In the data rows, the value 128 means zero.
The table, row by row:
[ 81  97 112 146 160 138 111 134 144 147 194 152]
[127 136 133 158 171 150 126 151 155 142 177 136]
[155 134 106 129 152 138 120 146 138  99 115  85]
[107 105  98 124 139 123 107 140 151 140 174 132]
[149 153 136 147 152 132 114 141 142 127 163 128]
[153 141 117 134 146 125 102 126 127 108 141 110]
[155 147 124 137 150 136 115 130 117  88 118  93]
[125 138 129 141 150 140 132 159 157 137 169 131]
[ 82  87  89 115 135 128 116 138 133 115 149 108]
[140 140 133 167 189 166 138 158 155 124 144 109]
[157 137 110 136 160 147 126 149 140  99 115  83]
[145 157 146 158 166 148 128 152 150 134 173 135]
[ 85  75  75 121 155 143 118 137 127  88 103  69]
[166 145 113 131 144 128 110 128 121  86 114  85]
[134 110  88 121 151 142 121 144 128  78  85  54]
[112 100  97 143 173 151 118 134 127  98 119  86]
[154 148 132 144 153 138 117 134 121  97 133 102]
[ 89  92  95 125 144 134 119 143 144 126 157 113]
[125 128 128 162 184 168 143 155 137 103 123  86]
[101  86  86 130 159 140 108 126 124 103 128  91]
[148 143 130 162 184 162 130 151 139  97 114  91]
[138 129 110 136 157 141 121 146 139 102 119  88]
[104  94  93 142 170 144 109 128 124  96 119  87]
[145 129 106 128 143 126 102 123 118  91 121  92]
[ 90  96  99 131 150 137 117 139 137 122 154 113]
[142 136 120 143 157 139 113 130 124 102 136 105]
[ 79  91  99 132 151 138 118 140 141 129 165 120]
[ 93  96  97 129 150 139 120 141 137 119 150 108]
[128 119 109 140 159 143 120 145 142 106 127  94]
[117 120 121 154 174 153 125 143 138 112 138 103]
[ 77  99 116 152 166 145 117 136 142 142 188 146]
[ 86 105 115 148 159 138 113 138 149 148 196 153]
[114 108 106 144 167 149 114 125 114  84 111  82]
[ 88  94  98 128 147 132 114 141 148 138 173 128]
[154 135 108 133 158 147 126 149 139  93 117  82]
[160 148 123 134 146 134 115 133 123  94 124  92]
[140 132 117 144 166 149 125 147 138 101 120  90]
[133 126 111 140 163 148 125 148 141 105 123  90]
[ 96  88  79 113 141 131 112 132 121  85 105  73]
[121 112 104 141 168 152 120 127 109  75 101  73]
[ 81  91  97 131 151 138 120 144 139 129 162 120]
[107 102  91 118 135 120 105 135 141 125 154 116]
[136 135 123 153 176 155 128 151 142 110 131  98]
[ 88  96 102 134 152 139 120 144 145 132 167 123]
[128 135 133 157 168 148 126 151 155 144 179 137]
[115 107  91 116 136 119 100 132 137 117 143 109]
[137 129 113 147 169 148 124 145 141 104 123  92]
[118 120 109 133 150 140 126 158 156 125 146 109]
[163 143 114 137 159 145 124 151 143  99 113  83]
[115 115 101 117 131 120 114 148 152 127 148 109]
[ 82 106 121 154 164 141 116 141 155 161 207 161]
[131 142 132 143 146 137 127 154 155 145 184 141]
[ 66  79  97 150 180 160 132 152 150 127 150 110]
[143 132 114 143 164 145 119 142 134  97 117  88]
[153 142 123 150 171 153 131 159 155 119 134  99]
[ 77  99 116 148 159 140 115 136 142 147 194 151]
[105 113 112 141 156 142 123 158 169 156 189 147]
[ 74  91 104 141 162 148 129 144 140 126 161 119]
[153 142 120 140 159 140 114 130 119  87 112  89]
[154 146 125 137 150 136 114 132 120  92 123  94]
[113 109 110 154 177 155 120 138 133 107 134  99]
[141 153 144 153 161 149 137 160 155 140 178 135]
[ 81  92  99 129 147 136 119 141 144 132 166 122]
[ 63  72  87 132 159 146 128 157 161 143 167 119]
[ 84  88  96 131 148 138 119 140 146 126 161 119]
[ 84  93 100 133 152 140 122 146 148 134 167 123]
[149 139 120 154 180 160 131 151 143  98 116  87]
Every row has one hidden group. Groups can overlap: rows of different groups may look alike. Groups are numbered from 0 in the order they first appear among the rows asked about.
Some rows of the table again, each followed by its group:
[ 84  93 100 133 152 140 122 146 148 134 167 123] 0
[104  94  93 142 170 144 109 128 124  96 119  87] 1
[105 113 112 141 156 142 123 158 169 156 189 147] 1
[ 82 106 121 154 164 141 116 141 155 161 207 161] 2
[145 129 106 128 143 126 102 123 118  91 121  92] 3
[ 82  87  89 115 135 128 116 138 133 115 149 108] 4
[153 142 123 150 171 153 131 159 155 119 134  99] 4
[137 129 113 147 169 148 124 145 141 104 123  92] 0
[ 93  96  97 129 150 139 120 141 137 119 150 108] 0
[117 120 121 154 174 153 125 143 138 112 138 103] 5
[128 135 133 157 168 148 126 151 155 144 179 137] 6
[133 126 111 140 163 148 125 148 141 105 123  90] 0
[112 100  97 143 173 151 118 134 127  98 119  86] 1
[134 110  88 121 151 142 121 144 128  78  85  54] 2
[ 88  96 102 134 152 139 120 144 145 132 167 123] 0
[140 140 133 167 189 166 138 158 155 124 144 109] 4
[153 142 120 140 159 140 114 130 119  87 112  89] 3
[155 147 124 137 150 136 115 130 117  88 118  93] 3
[ 66  79  97 150 180 160 132 152 150 127 150 110] 3
[141 153 144 153 161 149 137 160 155 140 178 135] 7
[142 136 120 143 157 139 113 130 124 102 136 105] 3
[128 119 109 140 159 143 120 145 142 106 127  94] 0
[157 137 110 136 160 147 126 149 140  99 115  83] 8
[ 96  88  79 113 141 131 112 132 121  85 105  73] 6
[ 81  91  97 131 151 138 120 144 139 129 162 120] 0
[113 109 110 154 177 155 120 138 133 107 134  99] 1
[115 115 101 117 131 120 114 148 152 127 148 109] 1
[138 129 110 136 157 141 121 146 139 102 119  88] 0
[114 108 106 144 167 149 114 125 114  84 111  82] 1
[125 128 128 162 184 168 143 155 137 103 123  86] 5
[101  86  86 130 159 140 108 126 124 103 128  91] 1
[121 112 104 141 168 152 120 127 109  75 101  73] 1
[ 77  99 116 148 159 140 115 136 142 147 194 151] 2
[160 148 123 134 146 134 115 133 123  94 124  92] 3
[ 79  91  99 132 151 138 118 140 141 129 165 120] 0
[ 84  88  96 131 148 138 119 140 146 126 161 119] 0
[153 141 117 134 146 125 102 126 127 108 141 110] 3
[140 132 117 144 166 149 125 147 138 101 120  90] 0
